In the data rows, 500 means zero.
Here are some points, one per row:
490,204,562,468,648,430,659,263,999,576,606,278,461,591,427,378,451,519,460,713,750,510,495,699,184,645,724,151,489,545,322,471
500,412,477,452,502,478,710,580,482,495,332,662,533,426,490,272,379,617,514,306,463,353,579,591,678,483,508,523,181,526,482,563
519,787,362,501,501,520,562,625,494,290,406,438,544,569,512,480,664,772,576,557,701,515,515,350,310,526,500,466,324,560,465,428
514,544,450,449,359,217,559,610,510,285,758,351,602,699,495,354,731,625,543,525,462,668,558,369,461,655,505,409,554,149,441,0
419,502,346,410,240,573,395,579,999,600,321,599,999,428,354,520,544,439,505,387,464,484,503,480,566,741,392,693,522,685,594,497
531,630,426,905,690,624,510,607,652,541,416,505,475,560,295,360,556,608,482,748,217,493,523,413,205,216,101,621,418,541,364,517
515,501,342,434,445,584,232,722,265,414,532,490,529,467,475,452,396,266,557,546,499,447,457,402,532,642,525,618,505,398,715,547
549,368,663,424,445,394,437,354,424,830,652,416,712,631,279,728,511,268,516,550,503,474,525,504,323,426,505,441,501,348,770,511
521,482,545,175,264,496,580,476,478,622,344,677,506,356,597,654,457,276,631,552,482,382,535,383,530,594,495,611,514,526,644,546
498,481,179,192,709,711,500,523,459,506,323,605,545,438,451,597,461,638,473,555,475,320,736,419,547,638,642,703,758,619,376,503
146,425,628,462,599,583,318,384,475,658,421,569,519,385,467,641,540,752,357,615,522,357,0,467,523,434,560,563,517,676,489,522
528,506,567,461,408,496,270,332,493,574,400,494,269,594,508,532,633,347,314,520,502,571,232,518,477,796,815,330,470,752,711,420
707,549,543,442,544,475,446,241,462,568,610,439,597,260,573,577,86,264,349,499,725,379,297,696,550,816,0,468,502,580,661,559
930,238,669,488,573,298,339,444,527,491,475,371,440,307,880,463,392,492,344,538,470,488,336,432,507,214,544,342,538,418,405,443
545,762,414,494,424,685,488,125,469,616,533,342,618,468,597,620,321,166,433,414,0,302,580,745,522,609,945,269,466,564,673,90
559,965,493,549,471,331,601,417,576,346,746,569,518,761,535,537,970,478,449,67,430,502,338,458,536,348,486,430,103,132,383,569
538,758,450,505,544,452,485,535,465,220,502,624,507,334,288,648,439,645,554,809,446,576,777,437,213,373,499,578,536,544,370,514
548,496,522,460,581,397,523,415,458,509,664,372,743,569,413,435,528,582,385,575,490,571,512,377,577,292,532,236,507,558,502,835
64,859,639,482,562,279,537,467,698,476,628,579,458,646,21,348,681,397,446,551,838,514,673,464,565,393,474,438,344,309,530,578
492,145,431,906,666,460,665,647,511,483,360,609,448,601,502,395,305,789,688,554,468,485,910,569,896,298,541,546,374,362,384,709
528,853,491,536,613,564,335,553,505,479,517,371,466,317,464,823,824,393,199,210,753,341,529,739,600,367,476,394,922,548,423,516
534,490,526,521,455,667,451,333,515,341,506,244,418,267,483,756,458,636,356,170,501,569,499,680,0,453,283,389,566,481,732,999
507,241,210,458,610,622,549,430,506,277,456,572,539,394,436,505,733,326,445,629,504,141,0,609,531,381,551,650,554,434,432,652
375,518,551,465,398,324,674,597,641,695,413,648,480,662,550,576,534,338,718,677,486,683,515,401,586,440,481,536,514,349,228,876
495,489,396,308,685,480,717,586,142,180,328,599,0,363,775,648,585,723,565,550,491,673,554,554,701,422,516,542,678,592,505,365
827,676,606,488,645,541,440,590,462,585,310,431,452,559,507,549,346,545,636,563,431,224,969,511,177,754,290,443,504,667,396,527
511,435,269,503,556,550,340,429,151,414,455,713,631,372,966,532,669,446,471,382,444,188,564,636,480,530,81,614,0,562,450,537
828,495,611,487,568,379,670,626,475,575,410,455,554,403,555,433,573,484,780,251,469,538,501,433,450,369,946,586,439,509,432,545
656,237,433,409,330,376,493,479,286,610,700,266,542,737,431,671,724,692,442,490,351,786,568,425,936,511,214,364,535,412,463,245
413,489,511,396,166,370,637,632,489,608,644,365,495,499,492,501,674,381,585,530,499,575,536,737,523,608,483,503,509,507,629,557
508,499,484,181,272,740,367,640,919,829,524,779,433,473,540,515,420,454,602,496,640,388,595,212,531,530,245,606,519,734,831,611
528,211,577,999,511,491,427,293,444,701,574,396,434,407,0,552,600,435,446,395,507,449,535,617,553,621,532,316,485,629,788,528
445,785,593,518,673,622,531,566,516,708,713,384,524,367,970,644,421,535,299,535,391,626,386,650,538,466,559,329,459,725,689,618
528,495,347,420,672,735,386,770,453,434,254,630,512,119,0,471,551,437,368,495,0,245,412,593,468,393,515,579,522,577,559,429
533,485,705,488,496,741,130,470,479,510,419,240,487,481,481,627,508,562,278,531,503,397,539,698,588,555,577,386,495,488,595,688
25,461,660,438,180,581,385,599,130,489,353,581,525,509,485,651,311,442,590,381,472,677,517,443,336,534,497,555,353,685,634,487
532,465,745,488,617,504,624,445,500,276,695,276,776,657,807,443,584,789,458,557,516,438,515,578,678,265,551,623,901,351,467,532
0,496,216,473,575,577,261,312,367,611,306,407,501,440,742,442,288,475,591,263,507,379,524,576,478,635,519,587,918,623,612,798
449,439,527,488,529,561,527,251,465,608,504,480,443,363,507,453,662,282,595,238,754,515,999,433,533,388,543,708,309,706,453,394
584,495,460,806,315,446,298,604,476,691,572,796,513,498,514,404,412,338,610,513,490,562,549,434,511,567,469,574,999,479,509,344
583,510,374,452,442,442,530,569,463,531,512,607,539,552,528,164,512,656,334,451,473,644,539,365,329,729,827,713,417,433,426,544
504,446,472,850,451,585,631,647,513,401,363,705,523,665,703,271,505,588,519,556,476,635,741,231,501,556,490,578,840,349,551,541
545,514,795,477,579,545,649,268,507,443,716,409,493,542,468,415,326,731,436,634,14,581,348,480,536,483,507,481,507,305,365,698
680,390,741,466,490,293,778,478,737,345,656,463,499,751,501,551,552,455,573,535,481,621,509,503,519,433,667,540,523,564,516,432
520,999,502,472,366,354,684,266,608,660,613,389,325,486,269,273,364,515,663,533,707,604,517,451,881,535,443,377,568,458,348,335
523,527,389,425,417,534,619,585,484,584,275,517,530,606,458,287,448,604,589,530,299,556,405,337,494,544,471,711,516,651,554,546
539,149,417,702,348,491,582,587,492,454,392,679,529,537,484,252,387,602,709,532,500,681,245,311,569,495,477,462,594,530,416,539
512,647,487,482,269,468,362,617,515,654,571,763,121,340,545,523,620,415,642,574,471,440,560,480,537,524,999,622,496,372,667,599
526,428,767,457,443,466,570,460,514,663,634,442,480,465,368,627,711,403,819,26,527,685,291,482,449,517,369,261,520,215,438,504
504,445,289,322,542,629,500,689,577,245,540,549,0,467,452,636,627,290,169,509,466,187,395,671,527,485,520,555,506,718,365,543
432,568,671,30,878,370,520,291,465,496,466,438,351,569,433,466,492,652,310,523,479,457,522,740,517,471,311,170,540,412,490,224
364,427,608,561,228,467,563,319,424,679,536,409,500,490,536,715,630,297,364,958,797,585,554,612,100,381,520,432,511,379,626,180
776,228,393,407,483,331,728,649,341,551,501,668,567,544,486,237,649,480,671,570,779,526,511,337,485,368,484,518,546,263,489,545
446,255,537,914,395,711,566,652,438,623,484,583,503,371,741,662,538,241,301,463,510,462,355,434,745,776,298,601,495,413,614,282
535,477,497,725,462,522,254,456,471,353,710,320,503,430,514,512,619,422,336,851,653,443,558,713,536,603,452,381,499,757,586,521
420,793,362,999,223,370,596,524,478,741,418,683,510,605,492,552,97,431,659,479,488,461,108,411,481,797,602,595,498,719,627,197
321,808,774,370,669,434,613,447,232,452,565,410,904,563,504,511,546,382,567,566,512,674,497,608,560,297,524,211,543,450,362,550
515,400,471,444,427,450,513,630,542,389,459,466,268,613,411,428,257,593,737,515,474,755,515,286,980,412,485,639,145,527,527,618
646,555,529,502,726,486,540,477,607,449,308,423,75,534,866,240,503,569,679,250,446,425,321,487,449,161,205,609,768,475,386,138
999,487,281,451,440,699,199,248,444,607,431,553,515,419,470,689,212,471,474,545,723,434,536,593,572,580,539,361,496,689,587,564
467,475,622,473,488,832,297,608,703,578,366,551,449,389,509,470,236,573,309,459,904,379,776,608,504,359,540,611,164,315,594,192
516,504,367,631,704,574,744,681,174,241,386,653,604,512,448,387,645,603,467,561,907,217,494,459,500,330,401,492,561,646,298,619
564,516,714,421,297,512,397,403,470,773,538,529,477,449,523,466,608,276,526,999,164,685,423,655,506,721,282,611,489,504,603,606
538,443,610,464,369,629,476,426,324,439,786,360,499,558,419,706,548,431,260,380,447,323,554,648,553,767,534,626,509,460,476,521
481,590,482,476,763,588,419,648,475,414,320,402,500,472,453,455,376,804,705,876,771,571,119,433,669,327,540,695,51,501,352,61
0,201,660,458,605,326,608,430,519,433,714,415,482,562,498,457,477,469,611,524,62,563,770,501,492,285,427,315,506,541,434,380
544,471,670,474,482,272,515,583,372,499,663,458,512,768,431,575,677,621,547,312,437,593,400,449,342,332,483,546,522,262,434,684
587,452,338,382,585,385,634,603,369,525,535,583,545,692,372,253,143,553,723,94,619,751,469,287,10,466,890,637,507,457,284,559
524,457,698,493,626,361,476,218,493,330,398,365,520,632,472,354,405,580,288,182,482,678,632,449,527,487,495,310,506,627,326,523
493,386,406,485,657,602,353,622,999,232,299,707,999,150,537,787,440,517,497,443,460,488,608,655,565,487,545,687,519,652,625,462
189,458,518,530,567,451,572,456,558,226,762,206,514,558,851,543,694,517,513,573,490,378,444,428,451,555,545,325,348,314,251,555
487,508,149,447,527,454,596,739,508,423,413,486,521,591,431,464,258,546,332,542,473,555,419,280,522,610,483,517,518,258,405,553
501,494,283,459,510,512,357,673,530,347,485,688,378,641,565,384,477,556,562,475,470,683,410,379,347,700,466,594,512,435,368,533
These points spread out most along one direction. Where along it does each point below lie, from 0 to 99? The average is 50, and the first point in the table lies past the average. One standard deviation of the points above along it is 16.
507,241,210,458,610,622,549,430,506,277,456,572,539,394,436,505,733,326,445,629,504,141,0,609,531,381,551,650,554,434,432,652 42
501,494,283,459,510,512,357,673,530,347,485,688,378,641,565,384,477,556,562,475,470,683,410,379,347,700,466,594,512,435,368,533 59
533,485,705,488,496,741,130,470,479,510,419,240,487,481,481,627,508,562,278,531,503,397,539,698,588,555,577,386,495,488,595,688 29
514,544,450,449,359,217,559,610,510,285,758,351,602,699,495,354,731,625,543,525,462,668,558,369,461,655,505,409,554,149,441,0 79
587,452,338,382,585,385,634,603,369,525,535,583,545,692,372,253,143,553,723,94,619,751,469,287,10,466,890,637,507,457,284,559 77
528,211,577,999,511,491,427,293,444,701,574,396,434,407,0,552,600,435,446,395,507,449,535,617,553,621,532,316,485,629,788,528 33
495,489,396,308,685,480,717,586,142,180,328,599,0,363,775,648,585,723,565,550,491,673,554,554,701,422,516,542,678,592,505,365 60
512,647,487,482,269,468,362,617,515,654,571,763,121,340,545,523,620,415,642,574,471,440,560,480,537,524,999,622,496,372,667,599 44
521,482,545,175,264,496,580,476,478,622,344,677,506,356,597,654,457,276,631,552,482,382,535,383,530,594,495,611,514,526,644,546 36
500,412,477,452,502,478,710,580,482,495,332,662,533,426,490,272,379,617,514,306,463,353,579,591,678,483,508,523,181,526,482,563 56
446,255,537,914,395,711,566,652,438,623,484,583,503,371,741,662,538,241,301,463,510,462,355,434,745,776,298,601,495,413,614,282 31
